0: array([157, 254,   0, 134, 147, 104, 144, 150,   0,  76, 116,   0, 199, 130,  61])
1: array([163, 221,  32, 152, 226, 146, 181, 197,   0, 132, 144,   0, 138,  65, 158])
2: array([180, 214, 255, 147,  99, 139, 141, 121,  68,  96, 139,  28, 116, 160, 114])
3: array([119,  94, 205, 131, 133, 142, 123, 126, 181,  20, 112,  91,  94, 134, 123])
4: array([106, 115,  99, 106, 102, 133, 127, 130,  93,  36, 117,   0, 137, 136,  92])
5: array([166, 158, 141, 178, 160, 134, 138, 143, 134, 134, 148,  24, 106,  76, 175])
6: array([143, 194,  82, 131, 161, 162, 160, 131,  86,   0, 118,  93, 125, 169,  84])
7: array([101,  98, 181, 117, 140,  95, 118, 119, 112, 212, 135, 124, 166, 161, 158])
8: array([168, 191, 245, 143, 121, 134, 127,  95, 126, 146, 149,  36,  99, 118, 152])
9: array([171, 233,  37, 165, 229, 161, 204, 210,   0, 163, 148,  23, 134,  88, 135])
10: array([154, 242,  21, 121,  99, 124, 149, 119,   0,  91, 134,   0, 157, 178,  93])
11: array([116,  94, 105, 113,  87, 126, 119, 116, 101,  27, 115,  36, 154, 124, 121])
12: array([127, 230,  21, 112, 115, 144, 165, 148,   0,   6, 105, 121, 143, 171,  48])
13: array([117, 126, 111, 120, 102, 143, 146, 111,  89,  13, 112,   6, 159, 138, 107])
14: array([119,  80, 153, 116,  96,  99, 123,  96, 143,   0, 114,  66, 115, 129, 117])
15: array([178, 206, 255, 146,  98, 139, 135, 121,  79,  87, 140,  31, 111, 153, 117])
16: array([111, 114,  93, 114, 143, 117, 144, 160,  45,  62, 148,  16, 140, 128, 138])
17: array([141, 141,  73, 139, 113, 110, 113, 128,  59,  29, 127,   0, 128, 115, 114])
18: array([130, 145,  70, 115, 137, 139, 116, 154,  19,  43, 138,   0, 124, 112, 134])
19: array([109, 135,  99, 118, 164, 160, 141, 134,  84,   0, 116,  68, 129, 153, 124])
20: array([109, 100, 156, 114, 123, 104, 110, 125,  91, 149, 135, 109, 158, 154, 151])
21: array([121,  95, 109, 113,  80, 103, 112, 118, 131,   0, 112,  91, 112, 129, 108])
22: array([179, 253, 183, 139, 132, 146, 155, 124,   0, 126, 146,   6, 119, 137, 100])
23: array([149, 107, 251, 108,  87, 127, 112, 105,  77,  22, 135,  15,  86, 128, 120])
24: array([150, 209,  60, 117,  96, 129, 140, 120,   0,  61, 135,   1, 140, 162,  88])
25: array([126, 135, 148, 113, 109, 122, 127, 120,  69, 164, 138,  93, 171, 119, 143])
26: array([139, 152, 112, 101, 101,  99, 109, 136,  18,  32, 118,  56, 129, 137, 105])
27: array([115,  78, 106, 109, 129, 103, 105, 133,  88,  46, 140,  31, 130, 132, 131])
28: array([149, 207,  81, 134, 112, 146, 137, 117,  50,  24, 131,  34, 137, 179, 102])
29: array([137, 139,  48, 121, 146, 135, 139, 173,  16, 120, 144,  31, 135, 103, 138])
30: array([113, 123,  57, 110, 140, 116, 103, 149,   2,  76, 134,  29, 147, 151,  96])
31: array([156, 101, 255, 115,  69, 114, 133, 115, 113,   0, 134,  94,  94, 138, 114])
32: array([107, 102, 159, 122, 131, 120, 117, 103, 142, 115, 136,  98, 137, 163, 152])
33: array([134, 168,  44, 115, 133, 137, 154, 139,  67,  33, 113,  62, 138, 144,  89])
34: array([120, 101, 214, 115, 126, 126, 102, 128, 131, 159, 143,  53, 130,  90, 177])
35: array([138, 145, 157, 143, 155, 162, 153, 120, 158,  45, 127,  13, 124, 138, 113])
36: array([148, 139, 194, 116,  92, 129, 121, 112,  56,  23, 134,  15, 100, 135, 116])
37: array([150, 181,  95, 120, 165, 167, 157, 116,  91,   0, 116,  20, 127, 167,  81])
38: array([124, 153,  19, 114, 138, 118, 132, 130,   2,   6, 118,  61, 137, 156,  79])
39: array([141, 149, 132, 134, 185, 167, 160, 132, 162,   0,  84, 112, 119, 171,  90])
40: array([105, 144,  96, 102, 134, 165, 131, 122,  85,  62, 115,   0, 175, 131, 130])
41: array([184, 238,  56, 181, 236, 161, 186, 195,  32, 126, 145,  10, 126,  79, 147])
42: array([ 96,  74, 174, 125, 147, 110, 100, 131,  78,  19, 136,   0, 125, 154, 117])
43: array([163, 143, 123, 164, 204, 144, 185, 184, 123, 205, 161,  42, 100,  30, 209])
44: array([138, 217,  60, 125, 117, 119, 145, 130,   9, 160, 140,   9, 165, 166, 120])
45: array([116, 132,  69, 116, 105, 106,  95, 126,  27, 120, 121,   0, 167, 134,  96])
46: array([148, 215,  19, 108, 178, 170, 171, 144,   2,   0, 112, 134, 138, 164,  73])
47: array([116,  65, 230, 148, 190, 121, 114, 136, 169, 129, 149,  17, 117, 133, 165])
48: array([119, 119, 184, 133, 136, 156, 133, 108, 143,   0, 113, 123,  99, 163, 100])
49: array([152, 152, 132, 167, 159, 138, 172, 173, 100, 135, 154,  29, 118,  87, 182])
50: array([134,  94, 125, 157, 191, 135, 161, 166, 122,  68, 143,   0, 117,  92, 189])
51: array([142, 172,  99, 138, 175, 123, 128, 157,  39, 114, 130,  27, 157, 109, 113])
52: array([114, 118, 173, 121, 155, 157, 133, 108, 155,   0, 113, 100, 109, 161, 100])
53: array([132, 148,  63, 140,  92,  99, 136, 117,  86,   9, 126,   0, 157, 119, 103])
54: array([155, 176, 132, 160, 223, 153, 159, 163, 101, 112, 135,  47, 120, 120, 129])
55: array([ 88,  42, 216, 114, 109,  87, 109, 106, 185, 132, 124,  81, 155, 110, 172])
56: array([133, 111, 128, 127, 104, 114, 100, 130,  62,  30, 142,  40, 123, 151, 138])
57: array([100, 135, 133, 117, 133,  93, 129, 120,  64,  79, 132,  35, 163, 169, 141])
58: array([126, 146,  51, 126, 147, 145, 153, 167,  53, 107, 134,  14, 145,  85, 169])
59: array([ 98,  74, 174, 113,  91, 115,  91, 122, 156, 108, 139,  15, 147, 109, 170])
60: array([111, 115,  80, 109, 127, 117, 111, 133,  57, 138, 139,  60, 157, 150, 123])
61: array([ 99,  67, 186, 126,  65, 116, 126,  91, 182,  17, 115,   7, 130, 139, 127])
62: array([107, 137,  89, 104, 142, 150, 123, 130,  62,  74, 122,   3, 170, 138, 122])
63: array([145,  88, 216, 142, 138, 114, 146, 168, 149, 189, 142,  61,  67,  33, 205])
64: array([135, 128, 197, 115, 107, 133,  98, 135, 110, 164, 151,  58, 115,  71, 184])
65: array([138, 111, 224, 124,  93, 111, 124, 112, 111,  12, 118,  62, 109, 161, 120])
66: array([150, 255,   0, 120, 146, 119, 139, 150,   0, 127, 129,   0, 205, 140,  67])
67: array([125, 134,  33, 128, 133, 131, 159, 189,  32, 130, 139,  31, 140,  59, 186])
68: array([155, 169,  55, 149, 117, 108, 113, 121,  52,  43, 122,   0, 133, 110, 111])
69: array([124, 119,  50, 127, 116, 129, 151, 162,  58,  81, 132,  37, 139,  76, 170])
70: array([145, 148,  90, 155, 123, 111, 138, 129, 105,  43, 133,   0, 138,  99, 128])
71: array([175, 226,  93, 166, 243, 141, 140, 166,   9, 101, 146,  24, 143, 122, 112])
72: array([133,  52, 165, 139, 147,  93, 133,  99, 173,   4, 127,  72, 105, 141, 134])
73: array([130, 104,  75, 136,  64, 115, 130, 111,  98,   0, 120,  48, 138, 108, 126])
74: array([106,  88, 165, 121,  83, 123,  91, 121, 157,  83, 137,  35, 131, 110, 163])
75: array([ 98,  67, 170, 115, 117,  98, 119, 126, 137, 112, 133,  66, 149, 111, 161])
76: array([101,   0, 255, 184, 135, 109, 137, 117, 255,  89, 153,  85,  30,  24, 255])
77: array([149, 221,  48, 130, 177, 164, 163, 143,  10,   0, 120, 121, 128, 153,  69])
78: array([125, 115,  94, 120, 108, 116, 109, 136,  45,   0, 124,  69, 136, 129, 135])
79: array([117, 101,  52, 120, 105, 119, 112, 154,  48,  19, 134,  43, 115, 121, 130])
80: array([115,  73, 236, 130,  83, 128, 109,  92, 205,   0, 127,  99,  86, 125, 144])
81: array([119, 167,  93, 123, 109, 127, 147, 117,  67,  84, 111,   0, 184, 139,  94])
82: array([131,  78, 148, 131,  69, 113, 110, 118,  91,   0, 133,  46, 103, 102, 135])
83: array([132, 164,  77, 118, 157, 146, 142, 134,  24,   0, 129,  70, 114, 123,  89])
84: array([133, 146, 107, 129, 171, 173, 137, 116, 129,   0, 119,  54, 110, 145, 123])
85: array([100, 114, 137, 115,  68, 124, 145, 110, 129,   0, 119, 106, 101, 173, 108])
86: array([ 96, 151, 108, 105, 149, 159, 143, 117,  90,  85, 113,   0, 182, 143, 125])

array([123, 147,  56, 135, 198, 121, 118, 126,  59,  61, 122,   8, 178, 126, 126]) 62 51
array([152, 175, 121, 150, 195, 135, 120, 153,  62, 103, 145,  21, 142, 112, 132]) 51 54
array([106,   0, 255, 143,  66, 116,  93, 104, 234,   8, 129,  38,  95,  95, 208]) 80 61
array([136,  72, 191, 133,  53, 107, 108, 100, 111,   0, 130,  48,  98,  94, 133]) 82 14
array([147, 173,  59, 139, 104, 112, 121, 120,  50,  73, 125,   5, 148, 119, 111]) 68 17
array([ 76,   0, 255, 144,  53,  80,  79,  54, 255,   0, 126, 141,  46, 101, 202]) 80 76
array([103,  67, 168, 130, 151, 109, 102, 121, 120,   5, 130,  11, 122, 148, 128]) 42 27
array([111,   0, 255, 146,  20,  86,  49,  51, 255,   6, 148, 100,  31, 126, 240]) 80 76
array([134, 182,  50, 114, 122, 128, 153, 127,  61,  33, 112,  60, 141, 157,  79]) 33 28
array([121, 160, 106, 115, 176, 168, 146, 116, 105,   0, 117, 120, 120, 159,  75]) 6 39
array([136, 150, 116, 105, 109, 113, 114, 132,  43,  12, 120,  81, 118, 133, 105]) 26 78
array([141, 199,  29, 115, 136, 133, 170, 135,  63,  23, 107,  90, 144, 167,  56]) 33 6
array([119, 106,  95, 109,  78, 106, 111, 121, 113,   0, 113,  80, 116, 129, 105]) 21 73
array([134, 165,  65, 108, 126, 147, 113, 155,   0,  52, 138,   0, 121, 116, 132]) 18 30
array([152, 230,   0, 120, 119, 121, 144, 134,   0,  74, 129,   0, 162, 161,  87]) 10 0
array([129, 110, 120, 148, 201, 129, 152, 168, 104,  64, 142,   6, 122,  73, 169]) 50 49
array([127, 250,   0, 103,  88, 134, 153, 132,   0, 159, 117,   1, 221, 145,  61]) 66 10
array([139, 184,   0, 114, 141, 115, 128, 161,   0,  18, 116,   0, 159, 123,  77]) 38 0
array([148, 255,   0, 121, 163, 166, 163, 143,   0,  50, 119,   0, 172, 151,  61]) 0 66
array([116, 132, 140, 134, 109, 126, 144, 124, 118,  34, 126,  91, 108, 144, 124]) 85 21
array([137, 169, 112, 117,  90, 123, 120, 124,  21,  25, 134, 102, 133, 167, 112]) 26 78
array([111,  58, 203, 138,  98, 123, 102,  99, 204,   0, 128,  73,  88, 102, 148]) 80 3
array([115,  80, 160, 135,  98, 101,  74, 126, 159,  27, 129,   0,  93,  91, 170]) 74 59
array([129, 166, 113, 129, 150, 158, 144, 128,  95,   0, 125, 115, 119, 159,  92]) 6 19
array([127, 110, 115, 142, 168, 127, 158, 151, 103,  50, 133,   9, 120, 111, 166]) 50 70
array([130,  85, 119, 145, 160, 113, 109, 114, 160,   0, 121,  57, 120, 129, 138]) 72 14
array([153, 142, 113, 180, 193, 141, 169, 181, 107, 125, 151,  21, 113,  64, 190]) 49 5
array([153, 124, 136, 132, 116, 133, 139, 163,  61, 136, 153,  38, 104,  69, 172]) 49 64
array([123, 175,  85, 122, 103, 103, 132, 122,  50, 125, 140,  50, 162, 152, 128]) 60 81
array([146, 225,  71, 135,  77, 121, 143, 112,  45, 166, 147,  28, 152, 166, 132]) 44 10
array([117, 161,  87, 115, 113, 137, 156, 129, 104,   0, 109, 123, 112, 157,  79]) 6 33
array([125, 163,  97, 120, 176, 168, 150, 122,  89,   0, 118, 115, 119, 154,  74]) 6 19
array([112, 126, 112, 109,  87, 135, 121, 118,  99,  44, 124,  82, 133, 130, 110]) 11 21
array([139,  97, 117, 142, 156, 130, 153, 169,  99,  76, 136,  13, 125,  69, 183]) 50 49
array([ 74,   0, 255, 123, 125,  98,  76,  90, 255, 102, 128,  26, 113, 115, 202]) 55 47
array([154, 177, 137, 154, 151, 160, 159, 127, 138,  61, 129,   0, 130, 139,  96]) 35 37
array([ 94,  23, 223, 121,  67, 118,  92,  90, 236,   0, 121, 103,  78, 109, 145]) 80 3
array([165, 255,   0,  98, 124, 155, 169, 161,   0,   0, 130,   0, 180, 154,  37]) 0 10
array([111, 126, 113, 111,  94, 120, 105, 109,  63,  35, 129,  18, 128, 132, 134]) 56 11
array([144, 156, 173, 120, 145, 156, 101, 134,  79, 121, 140,  25, 116,  95, 150]) 64 5
array([155, 111, 182, 136, 111, 132, 138, 156,  88, 147, 157,  41,  92,  62, 185]) 64 34
array([117, 110,  71, 105, 157, 165, 155, 122, 100,   0, 117,  65, 127, 148, 104]) 19 84
array([ 90,  33, 168, 124, 137,  98, 111,  99, 180,   8, 119,  71, 110, 129, 149]) 72 14
array([101, 108, 157, 123,  97,  98, 141, 118, 105, 124, 123,   6, 192, 135, 113]) 57 75
array([138, 155, 155, 136,  70, 127, 101, 127,  68, 140, 148,  33, 114,  90, 143]) 64 25
array([110, 134, 139, 121, 135, 107, 127, 115,  93,  86, 129,  32, 158, 159, 142]) 57 86
array([107,  87, 200, 125, 113, 103, 119, 110, 153, 111, 127,  64, 144, 123, 156]) 75 55
array([161, 160, 137, 158, 173, 118, 113, 138,  56,  79, 140,  37, 112, 115, 124]) 51 54
array([127,  90, 115, 118, 101, 108, 122, 111,  99,   0, 120, 102, 116, 150, 115]) 21 85
array([133, 104, 157, 157, 192, 134, 139, 152, 143,  83, 140,  35, 117,  79, 181]) 50 5
array([161, 127, 160, 151, 141, 108,  93, 120,  81,  51, 137,  44,  89, 113, 129]) 56 36
array([148, 135, 116, 176, 187, 137, 167, 178,  98, 111, 150,  39, 111,  69, 183]) 49 5
